50 stands for zero in the data rows.
Here are some points, one per row:
[55 58 40 73 45 47 54 58 31 45 53 50 49 65 79 36 56 48 33 79 71 40 35 70 55 58 47 29 83 63 38 51 36 30 61 50 64 77 72 61 51 48 84 44 49 45 48 55]
[57 36 39 34 47 72 68 27 62 51 28 61 45 23 57 24 33 43 68 40 70 50 49 47 45 41 56 37 56 70 47 49 45 37 61 53 32 49 50 39 30 78 46 31 45 36 49 36]
[41 61 49 42 46 64 38 22 31 56 45 30 63 41 46 43 44 49 45 65 58 36 47 50 18 55 21 27 18 48 47 44 45 53 55 20 56 57 42 58 50 55 62 45 72 53 51 58]
[51 45 27 44 33 30 39 40 41 57 54 46 45 46 54 41 50 37 58 41 23 56 36 53 59 49 17 59 44 64 66 48 50 61 58 19 41 36 50 61 39 39 63 58 31 58 20 67]
[58 38 32 56 70 46 37 66 48 38 55 51 47 33 19 67 38 17 51 69 45 56 52 28 66 51 58 28 51 63 49 72 59 62 58 54 55 40 57 40 34 53 50 65 54 57 63 57]
[65 51 56 69 16 52 53 52 49 23 47 32 49 45 48 55 54 33 75 20 34 46 54 58 51 78 73 59 35 63 54 43 47 53 51 31 58 73 79 78 64 63 42 49 37 48 81 22]
[44 39 69 57 54 77 58 77 42 56 63 60 54 25 70 62 36 24 38 59 47 24 65 42 89 45 63 50 46 53 48 46 75 56 55 32 36 59 52 65 56 58 37 39 73 45 12 75]
[42 29 34 57 68 47 44 28 17 70 26 27 60 80 50 50 56 43 40 39 74 66 81 51 58 55 62 69 53 43 61 64 40 60 55 57 34 37 62 61 62 40 39 37 63 57 56 59]
[38 30 39 40 67 34 50 59 51 62 52 26 46 24 73 58 55 67 67 46 54 37 40 63 38 59 59 58 42 65 66 54 39 29 38 45 91 38 52 42 46 66 39 38 30 32 51 74]
[25 46 39 71 47 57 32 45 77 99 44 59 56 50 59 44 27 63 59 59 54 41 58 33 65 50 51 58 66 67 46 23 44 63 70 50 51 59 49 53 65 41 49 63 30 63 89 48]
[58 57 45 26 21 58 67 53 38 52 34 75 38 47 55 46 52 41 38 48 74 40 28 41 53 60 47 60 62 45 63 52 34 80 55 44 89 46 58 34 65 51 30 66 56 68 27 28]
[48 46 48 46 48 58 28 71 41 55 53 34 46 54 28 67 55 39 33 49 55 46 44 19 72 26 42 41 36 54 51 32 49 19 60 73 56 59 50 60 21 43 27 55 59 48 45 30]
[37 44 44 33 57 30 34 68 47 42 48 53 52 48 49 51 50 72 37 52 52 40 29 64 17 36 62 55 45 61 43 34 75 54 63 37 45 59 59 63 72 55 36 30 44 75 45 50]
[49 51 84 65 36 40 18 37 48 66 41 80 72 45 56 65 85 63 74 56 42 41 45 67 52 51 56 60 30 44 45 59 39 60 72 75 40 54 71 28 44 49 47 49 75 50 52 63]
[37 54 40 60 79 63 62 37 53 49 71 63 49 35 34 63 82 44 62 44 59 74 45 78 40 27 56 44 58 69 53 58 47 77 35 56 49 66 24 66 68 55 46 77 60 56 52 42]
[28 59 42 62 28 39 48 47 72 28 47 56 28 53 64 53 61 43 45 44 66 59 62 60 57 57 54 30 49 59 73 44 48 37 37 49 48 48 41 48 35 48 37 34 60 72 45 66]
[61 44 36 53 26 44 56 46 71 46 34 45 31 40 52 74 62 57 55 87 52 82 49 33 66 48 68 60 40 31 48 58 63 31 64 36 44 41 33 56 69 47 59 64 65 34 44 40]
[60 39 47 57 47 31 33 56 42 45 53 40 57 35 67 52 49 51 30 67 61 45 54 58 26 68 35 46 70 33 52 10 46 75 27 50 16 47 51 36 45 64 21 68 53 36 58 43]
[70 81 31 43 33 43 50 42 66 92 72 57 50 32 38 60 49 33 39 38 32 64 59 68 38 34 62 49 62 34 50 65 43 27 26 65 53 64 65 66 48 60 45 56 49 56 34 56]
[53 54 59 47 53 57 38 65 40 55 37 31 47 50 55 81 31 55 47 52 38 27 58 49 42 41 43 47 53 52 57 83 38 69 43 63 30 54 42 47 54 44 67 63 35 31 53 34]
[48 44 46 38 65 26 48 25 53 45 68 76 45 66 53 55 42 56 25 55 44 25 41 54 80 52 51 43 37 35 31 55 35 60 43 38 63 30 51 77 37 86 41 34 43 44 60 48]
[49 59 34 62 59 42 46 84 44 47 51 55 72 61 62 45 44 72 66 16 47 63 54 17 51 46 45 49 56 37 50 43 47 59 45 41 47 56 44 43 47 72 62 65 83 30 54 59]
[68 47 61 43 47 30 63 70 65 68 65 31 39 62 41 49 49 41 75 48 96 48 51 67 51 65 46 79 45 52 19 46 70 61 55 49 46 47 44 54 31 52 64 38 49 61 41 44]
[56 35 45 50 56 63 38 33 89 35 31 67 57 67 34 66 33 66 53 40 56 46 46 70 27 50 48 34 63 49 47 50 63 47 36 52 60 39 71 85 58 40 55 66 54 43 22 50]
[84 62 53 45 78 68 52 26 54 54 45 55 66 54 36 38 71 46 60 58 42 42 58 70 53 66 73 53 50 52 45 19 49 38 32 58 61 56 44 49 43 50 61 94 34 57 37 69]
[50 45 66 40 57 68 46 45 46 40 50 37 36 45 62 64 22 32 44 45 39 76 49 45 59 38 38 66 57 23 45 56 52 41 63 61 69 71 45 40 64 66 37 61 58 54 61 67]
[47 60 71 58 62 53 70 60 37 46 40 56 9 43 36 53 70 42 49 60 26 55 70 37 47 49 42 48 73 42 36 40 54 41 76 42 59 41 43 65 47 42 24 47 35 33 48 59]
[56 58 48 46 37 59 41 68 20 54 50 63 27 55 50 16 27 70 60 54 62 50 58 67 46 51 46 34 23 55 44 48 40 45 35 59 45 29 44 64 64 60 47 60 47 48 45 58]
[54 72 43 41 48 72 44 52 65 40 47 33 37 49 46 47 80 42 42 64 47 62 32 26 41 34 55 73 60 68 45 53 38 53 40 39 41 27 62 49 42 71 61 31 45 51 56 57]
[85 52 48 76 51 20 83 34 45 51 43 45 43 43 57 60 32 52 40 59 34 25 65 41 59 12 44 60 45 80 46 35 67 54 36 53 75 55 47 38 58 29 34 37 87 48 57 51]
[40 49 65 33 49 32 61 57 57 44 56 64 55 47 52 33 47 45 36 58 65 50 49 42 53 34 68 44 26 48 70 55 33 39 43 21 33 65 48 50 55 40 51 55 26 56 52 48]
[77 38 47 57 40 48 16 33 35 36 71 64 65 34 46 51 63 68 57 28 67 47 76 46 58 51 37 46 79 53 28 61 49 31 64 29 53 50 27 24 73 43 48 23 26 61 50 38]
[44 50 35 48 51 60 68 43 43 38 44 36 49 63 64 55 52 66 62 42 17 53 19 62 79 56 48 51 56 56 44 52 48 50 62 72 17 54 35 44 41 41 39 50 51 61 52 44]
[58 37 51 69 31 59 54 58 69 45 57 54 41 75 45 32 47 21 47 47 46 68 25 60 36 36 41 47 35 45 30 65 58 45 48 56 50 45 54 18 55 41 43 46 35 50 75 78]
[64 69 55 66 80 50 37 51 77 58 35 34 51 70 70 37 65 39 46 37 44 36 41 24 48 68 51 36 45 40 61 72 68 51 50 61 41 52 34 40 66 44 40 54 44 45 40 42]
[37 59 52 52 51 59 54 55 56 41 68 13 62 41 66 54 48 67 63 49 58 44 56 44 58 35 45 32 43 28 43 55 42 56 58 68 52 22 50 52 45 39 47 74 52 71 50 41]
[51 48 64 35 38 69 37 47 35 56 51 67 23 50 57 76 49 60 40 32 58 42 45 46 46 72 61 47 52 52 57 29 60 51 19 41 52 43 36 48 37 36 84 34 54 69 67 61]
[51 49 75 62 45 48 61 51 67 38 65 47 55 46 20 41 37 63 40 47 65 44 44 38 44 71 33 65 51 64 67 47 9 46 50 52 43 49 47 65 58 44 45 38 52 51 30 73]
[73 43 68 47 59 37 64 40 43 44 59 63 48 42 71 58 54 47 46 40 72 79 34 42 38 36 42 40 32 52 70 38 54 63 74 64 52 49 57 70 39 41 71 45 22 38 51 51]
[50 75 51 52 62 60 48 55 41 38 47 37 61 50 51 54 30 66 25 41 40 58 59 50 48 47 71 54 48 55 57 56 65 45 66 63 33 27 64 31 51 52 52 67 47 58 52 52]
[61 47 42 56 48 74 66 74 65 51 49 69 63 63 61 53 55 59 28 66 38 74 77 60 37 66 31 61 25 63 50 65 40 54 60 39 63 61 32 58 21 59 40 37 40 60 49 38]
[48 33 52 54 54 59 31 50 46 51 82 39 53 77 55 40 41 31 67 60 23 58 48 48 32 48 94 46 64 42 62 41 36 64 64 55 66 39 31 36 49 37 57 31 67 42 36 20]
[27 58 82 28 52 33 50 47 44 68 49 40 71 49 54 48 43 54 27 37 50 76 47 58 65 78 40 30 50 86 24 44 51 49 36 41 56 32 62 39 62 42 48 55 64 26 48 33]
[59 33 43 35 64 68 58 50 66 56 47 44 55 72 35 70 66 50 52 30 45 47 47 72 49 20 55 44 54 44 42 48 30 29 40 33 42 67 51 43 56 48 54 77 62 44 42 55]
[37 47 16 56 57 52 63 60 61 48 56 59 50 34 34 52 68 42 32 32 43 27 59 70 55 65 44 65 32 29 52 29 48 53 71 79 48 38 53 28 79 40 80 37 56 27 64 35]
[26 58 57 64 58 50 51 31 56 35 70 58 16 61 52 37 49 48 48 47 54 44 60 52 41 42 38 83 51 50 63 67 68 34 59 29 52 55 67 34 21 61 60 73 49 44 46 28]
[53 24 49 35 53 53 47 45 57 47 58 48 41 43 54 21 63 80 52 61 37 66 70 36 65 50 42 47 45 43 43 45 57 76 16 62 60 81 92 43 58 42 63 27 41 61 37 43]
[39 73 61 84 62 53 52 55 41 48 29 58 78 57 32 65 34 44 80 72 52 67 38 64 74 38 36 63 53 26 69 30 63 44 29 48 55 43 49 31 61 64 52 16 25 54 46 28]
[34 50 64 57 55 21 38 56 46 43 10 31 46 42 39 38 41 47 39 41 36 49 56 48 52 46 65 43 49 41 33 56 35 62 58 65 46 61 26 45 43 64 71 63 55 72 40 50]
[37 47 44 67 30 61 57 43 49 41 37 57 70 33 46 36 52 49 43 42 54 51 37 44 43 45 71 76 55 29 23 70 59 58 35 40 63 49 41 53 15 12 44 42 31 25 56 56]
[48 77 37 19 58 45 32 45 50 31 60 55 41 48 40 43 35 58 62 67 64 50 36 46 49 74 44 67 43 61 57 64 56 44 49 56 50 74 43 56 49 31 40 45 57 32 56 60]
[55 30 74 24 19 50 58 59 51 59 52 35 77 59 23 18 69 64 39 58 40 37 53 67 66 40 42 43 82 43 99 65 92 55 56 62 58 44 31 61 48 71 56 57 62 42 85 58]
[41 38 52 67 60 45 81 47 27 77 58 46 53 47 33 61 44 78 53 50 43 44 27 33 35 80 55 22 50 29 51 63 51 41 50 47 34 49 58 39 50 56 48 56 60 65 50 45]
[35 83 40 27 34 43 69 42 55 38 53 49 44 79 42 59 55 42 77 48 53 47 70 39 41 39 55 33 54 46 45 49 56 69 63 48 51 63 55 39 46 51 47 35 24 32 45 72]
[27 28 51 44 40 37 62 48 33 45 54 67 76 65 70 53 55 28 61 65 40 38 61 19 29 53 42 68 52 62 35 46 56 24 29 86 38 37 39 58 74 56 60 62 48 60 53 39]
[54 59 56 24 74 41 46 66 47 49 39 67 45 37 61 31 44 43 69 50 44 44 53 63 38 57 30 43 59 37 58 52 39 38 46 32 38 38 66 69 38 21 47 38 72 65 69 45]
Along one direction, these points spread out more than along any other. How far along it is each point below, from 0 to 99? 50 is the average, and the first point above lies past it. One standard deviation of the points above along it is 16.
[85 52 48 76 51 20 83 34 45 51 43 45 43 43 57 60 32 52 40 59 34 25 65 41 59 12 44 60 45 80 46 35 67 54 36 53 75 55 47 38 58 29 34 37 87 48 57 51] >> 41
[34 50 64 57 55 21 38 56 46 43 10 31 46 42 39 38 41 47 39 41 36 49 56 48 52 46 65 43 49 41 33 56 35 62 58 65 46 61 26 45 43 64 71 63 55 72 40 50] >> 26
[44 50 35 48 51 60 68 43 43 38 44 36 49 63 64 55 52 66 62 42 17 53 19 62 79 56 48 51 56 56 44 52 48 50 62 72 17 54 35 44 41 41 39 50 51 61 52 44] >> 27
[49 51 84 65 36 40 18 37 48 66 41 80 72 45 56 65 85 63 74 56 42 41 45 67 52 51 56 60 30 44 45 59 39 60 72 75 40 54 71 28 44 49 47 49 75 50 52 63] >> 35
[58 37 51 69 31 59 54 58 69 45 57 54 41 75 45 32 47 21 47 47 46 68 25 60 36 36 41 47 35 45 30 65 58 45 48 56 50 45 54 18 55 41 43 46 35 50 75 78] >> 51
[51 45 27 44 33 30 39 40 41 57 54 46 45 46 54 41 50 37 58 41 23 56 36 53 59 49 17 59 44 64 66 48 50 61 58 19 41 36 50 61 39 39 63 58 31 58 20 67] >> 70
[37 44 44 33 57 30 34 68 47 42 48 53 52 48 49 51 50 72 37 52 52 40 29 64 17 36 62 55 45 61 43 34 75 54 63 37 45 59 59 63 72 55 36 30 44 75 45 50] >> 67
[70 81 31 43 33 43 50 42 66 92 72 57 50 32 38 60 49 33 39 38 32 64 59 68 38 34 62 49 62 34 50 65 43 27 26 65 53 64 65 66 48 60 45 56 49 56 34 56] >> 53
[73 43 68 47 59 37 64 40 43 44 59 63 48 42 71 58 54 47 46 40 72 79 34 42 38 36 42 40 32 52 70 38 54 63 74 64 52 49 57 70 39 41 71 45 22 38 51 51] >> 68
[38 30 39 40 67 34 50 59 51 62 52 26 46 24 73 58 55 67 67 46 54 37 40 63 38 59 59 58 42 65 66 54 39 29 38 45 91 38 52 42 46 66 39 38 30 32 51 74] >> 69
[50 45 66 40 57 68 46 45 46 40 50 37 36 45 62 64 22 32 44 45 39 76 49 45 59 38 38 66 57 23 45 56 52 41 63 61 69 71 45 40 64 66 37 61 58 54 61 67] >> 32
[53 24 49 35 53 53 47 45 57 47 58 48 41 43 54 21 63 80 52 61 37 66 70 36 65 50 42 47 45 43 43 45 57 76 16 62 60 81 92 43 58 42 63 27 41 61 37 43] >> 65
[59 33 43 35 64 68 58 50 66 56 47 44 55 72 35 70 66 50 52 30 45 47 47 72 49 20 55 44 54 44 42 48 30 29 40 33 42 67 51 43 56 48 54 77 62 44 42 55] >> 39
